Here are some points:
-32  17  49 -20   6   4  41   5  39   6   9 -22  15  -7  33   3   0   5  33  29 -48   5  19  15  30 -18  16  -2  -1   7  21   5
 -42 -123  -49  -65  -64  -61  -61  -17  -77  -70  -59  -78  -67  -59  -82  -87  -44  -81  -84  -79  -54  -47  -39  -47  -82  -62  -87  -81  -61  -71  -72  -48
57 41 35  2 32 18 20  4 -2 21 -3 83 26 40 37 46  9 16  2 14 25 64 -2 17 51 32 33 56 54 31  6  8
 56  75  67  81  70  49  65   0  85 103  38  98  61   3  54  16   8  22  37  47  30  40  23  12  73  61  83  56  35  46  38  17
44 12 13 19 23 62 25  9 -1 35  5 46 54 53 27 14 21 19  8  8 41 23 33 36 28 27  5 25 40 15 -1  1
  8  33  35  26   9  -3 -10  -8  -5 -64   1  45 -10 -17  17  -1 -15  -9 -27 -20  17  18  -8  -9   9 -12  22  17  38  10   2  -4
 27  24  -1  53  42   5  11   3  27  41   9  28   5  21  10   5   3  46  37  58  25  24  -6   8   8  29  45   6 -27   4  11  21
 17  75  32  23  24  55   4  24  20  37  29   4  27  41  34 114  65  42 106  52  40  45  39  27  43  31  40  36  50   9  31  53
 -28  -50  -41    3  -36  -76  -81  -29  -18    4  -26  -43  -94  -36  -94  -45  -10  -40  -56 -111  -80  -62  -58  -43  -60  -22  -58  -97 -105  -20  -48  -44
 -47  -54  -14  -44  -53  -52  -22  -21  -63 -127  -37  -69  -62   -7  -32  -26  -49  -17   -4  -38  -37  -29  -42  -66  -67  -51 -111  -35  -36  -48  -30  -23
 47  27  15  60  70  25   7  27  54  54  54  57  20  -1  38  59  56  52  92  23  55  40  17  43  64  54 110  55  32  34  44  49
-41   7   8 -14 -18   4  18   5  37   7   7 -15  35   0  15  13 -16  -1  55  17 -17  -7  35   4  45 -51  20  -4   4  28  22  29
 10  67  20  40  51  38  34  44  67  77  29  -2  67  28  56 103  53  47  43  49  31  70  43  16  38  20  70  49  31  11  44  37
 10  39  48   6  19  27  24   0 -10   0   2  72  25   2   3   8   3   7  -3 -10  32  27  -3   1  29 -11  40  46  38  33   7   2
Here are 10 more points, each followed by its number:
 -50  -77  -74  -64 -124  -92  -37  -28  -87 -127  -47  -77  -76  -48  -65  -33  -65  -71  -56 -106  -43  -39  -39  -49  -85  -46  -86  -60  -39  -75  -76  -41 0
-47 -29 -22 -26  -6 -30 -18 -13   3 -32 -22 -67  -9   0 -10 -64 -36 -15  -6 -30 -35 -40  11 -25 -10 -34 -32 -18 -28  -4  -4  -6 1
 71  57  65  66  65  23  77   2  68  75  51  91  35  32  70  36  28  31  11  91  48  24  14  29  69  36 102  25  22  73  43  24 2
 -7  16  29  -1   2  20  77  10  52   9  42   2  23   1  47  18  20  10  36  40 -14  -2  30  25  48 -24  22   0  10  34  51  19 3
  -1  -54  -72  -88  -58  -47  -48  -28  -64  -77  -63  -96  -72  -26  -29  -59  -48  -75  -36  -17  -41  -50  -31  -47 -124  -40  -93  -49  -65  -53  -56  -28 4
 44  44  41  57  28  12  22  -4  42  93  39 116   5   5  33   6  33  18 -15  46  26   8  23  25  86  23  39  15  17  29  30  40 5
 -46  -30  -86  -10   -7    8  -36    4  -64   23  -40  -94   -6  -33  -67  -53   -4  -15  -61  -92  -22  -39  -15    5  -63  -12 -127  -15  -27  -36  -57  -29 6
 42  68   6  51  50  22  56 -14  54  86  45 123  14  19  16   8  29  15  -2  70  28   0  32  27  28  36  60  22  30  22  31  14 7
23 77 23 46 76 48 41 51 46 66 44 33 43 66 64 89 35 66 63 76 74 54 17 51 54 57 51 68 38 16 51 36 8
 22  -2  -1  31  15  25 -15  -2 -19  22 -18  23  21  15  -5  -4  38  19  -9   3  36  20   8  53  -7  26 -20   2   1   0  -1 -17 9
Which of these numbered points is nearest to each point below by angle, seen from the average point of the first points? Its number follows each.
 18   5   7  26  40 -22 -13  -1  29  44   9  16 -21   0 -10 -13  22   7  -2  11   9  15  -8  -9  -3  23  32   1 -43  11  12   3 > 7
 17  49  47   6   5  20  20  -1   2 -26   6  75  10  -3  13  40   0  -4  -4  -8  28  21  -8  -4  60 -13  17  27  56  14   3   2 > 5
 15  19 -17  28   7  -3 -19  14  19  48   7  33 -26  -2 -17   2  32  30  -3  19  16   9  -7  10   0  41  17  10 -48  15  10  19 > 9
  6  53  21  -5   9  23  24  35  38  12  28 -32  60  42  51  91   2  40  89   9   9  24  25  10  34  23  26  78   3   5  20  25 > 8
  1  19  34   1  26  18  48  10  45  11  42  -5  29   2  15   8   2  17  10  55 -31  -5  40   5  58  -4  13  -6  12  22  26  21 > 3
 -63  -64  -60  -74  -30  -60  -59  -19  -48  -44  -48 -126  -19  -27  -29  -55  -49  -42  -14  -43  -49  -36  -33  -25  -69  -24 -127  -33  -47  -35  -43  -46 > 4
-20  14  12 -58 -13   3  10  27   5 -15  10 -60  21  31  37  52   1  39  86  24 -11   2  16  21  10  -5 -27  25  31  -3   8   3 > 3
  6  21  -2  42  32   6  -5   7  24  38  25  25  -5   5 -12  20  23  42  16  31  32   8 -11   3   4  63  64   7 -25   5  24  16 > 7
 32  23  29   9  19   9  32  10  43  63  17 -10  30  21  38 102  48  42  83  63  24  42  25  28  34  17  30  37  47   2  34  28 > 8
Here are 10 other points, each followed by its number:
 -86  -75  -94  -95 -102  -52  -55  -28  -72 -103  -52 -103  -35  -18  -59  -41  -47  -59  -59 -122  -58  -50  -26  -70  -74  -54 -127  -71  -59  -55  -66  -21 0
 36  79  85  55  94  65  31  11  90  78  71  83  86  20  73  54  32  48  26 122  13   5  74  55 116  22 100  18  42  43  56  21 1
 52  -1   6  46  11  25  -3   0   1  53  -9   2  19  18  -6  17  16  31   3  21  54  30   5  23   2  57  -1  25  18   8  -2 -12 2
60 -3  7 19  6 43  7  4 -8 51  1 44 16 29  3 10  3 15 -3 17 31 19 12 18 15 19  4 47 33 15  1  1 3
  1  -9 -24   8   7 -30 -17  -7   6  40 -17  29 -32 -19 -25 -41  13   2 -45   0  20   3 -17 -37 -16  18   8  -6 -45  12  -5   4 4
 47  78  56  69  33  22  42   0  63  68  26 104  20  12  51   5  46  11   3  33  30  10  27  22  83  36  65  48  57  36  49  26 5
 -22  -37  -96   -2  -25  -31  -51   -7  -79   12  -40 -127  -60  -21  -29  -96  -12  -20  -63  -52  -50  -57  -32   -6  -94   -8  -64   -9  -36  -28  -22  -28 6
-37 -54  -5 -65 -39 -30 -44  13 -16 -82 -39 -71 -16 -15  -9  -6 -30 -33  24 -34 -11 -29 -19 -18 -21 -48 -46 -22 -12 -28 -17 -12 7
-25 -60  -6 -49 -35 -38 -32 -20   8 -64 -26 -40 -13 -28 -38 -58 -18 -37   2 -41 -49 -37  -4 -13 -39 -55 -78 -75 -33 -17  -8  -5 8
-10 -87 -38 -94 -71 -65 -48 -10 -66 -95 -43 -48 -50 -39 -64 -61 -39 -19 -60 -15 -47 -69 -15 -51 -92 -20 -71 -53 -62 -27 -75 -20 9
Which of these numbered points is nearest to each point below by angle, seen from the average point of the first points? Its number follows each.
-26   1 -76  -3 -34 -37 -32  -3 -31  34 -49 -43 -10  -9 -47 -58  -3   0 -86 -45   7 -17 -21   0 -97  -4 -79 -26 -15 -18 -44 -47 > 6
  0   0 -11  33  25 -31 -20  -5  18  14  -2  15 -24 -11 -11 -25   0  13  -5   7  21   4 -21 -11 -10  15  21 -16 -58  11   5   0 > 4
-29 -14   1 -18 -18  -7 -20 -34 -43 -58 -13  29 -26 -62 -23 -90 -47  -1 -73 -39  -9  -9 -29 -38 -22 -17 -11 -25 -27  -9  -6 -38 > 9
 41  23   3  61  10  15  10  -7  31  56  47  75   0  10  22  -7  47  21 -44  12  24  12  -3  -1  21  26  91  -1   3  26  22  14 > 5
  4  -2 -25  46   9 -46  -9   5  14  59  -6  27 -43 -20 -42 -24  18   5 -49 -19  15 -18 -12 -21 -17  12  12 -44 -40  -6   4  14 > 4
 5 40 49 32 46 53 58 16 81 54 49 31 38  6 48 48 38 42 52 97 16 10  6 25 64 -6 41  6 39 49 48 38 > 1
48 38 26 19 55 47 25 60 53 55 50 46 51 39 56 69 39 43 77 72 48 51 22 53 38 29 82 69 45  9 34 27 > 1
 33  54  42  23  32  32  44   9 104  55  42  28  21   3  51  30  14   1  56  44  -2   5  22  28  79   9  57   0  22  36  53  18 > 1
-19 -12   2 -28 -19 -27  -6 -10   6 -36  -1 -47  -6 -11  -5 -19 -34 -21  24  -8 -63 -17  13 -22   4 -32 -45 -24 -26  -6   3   1 > 8
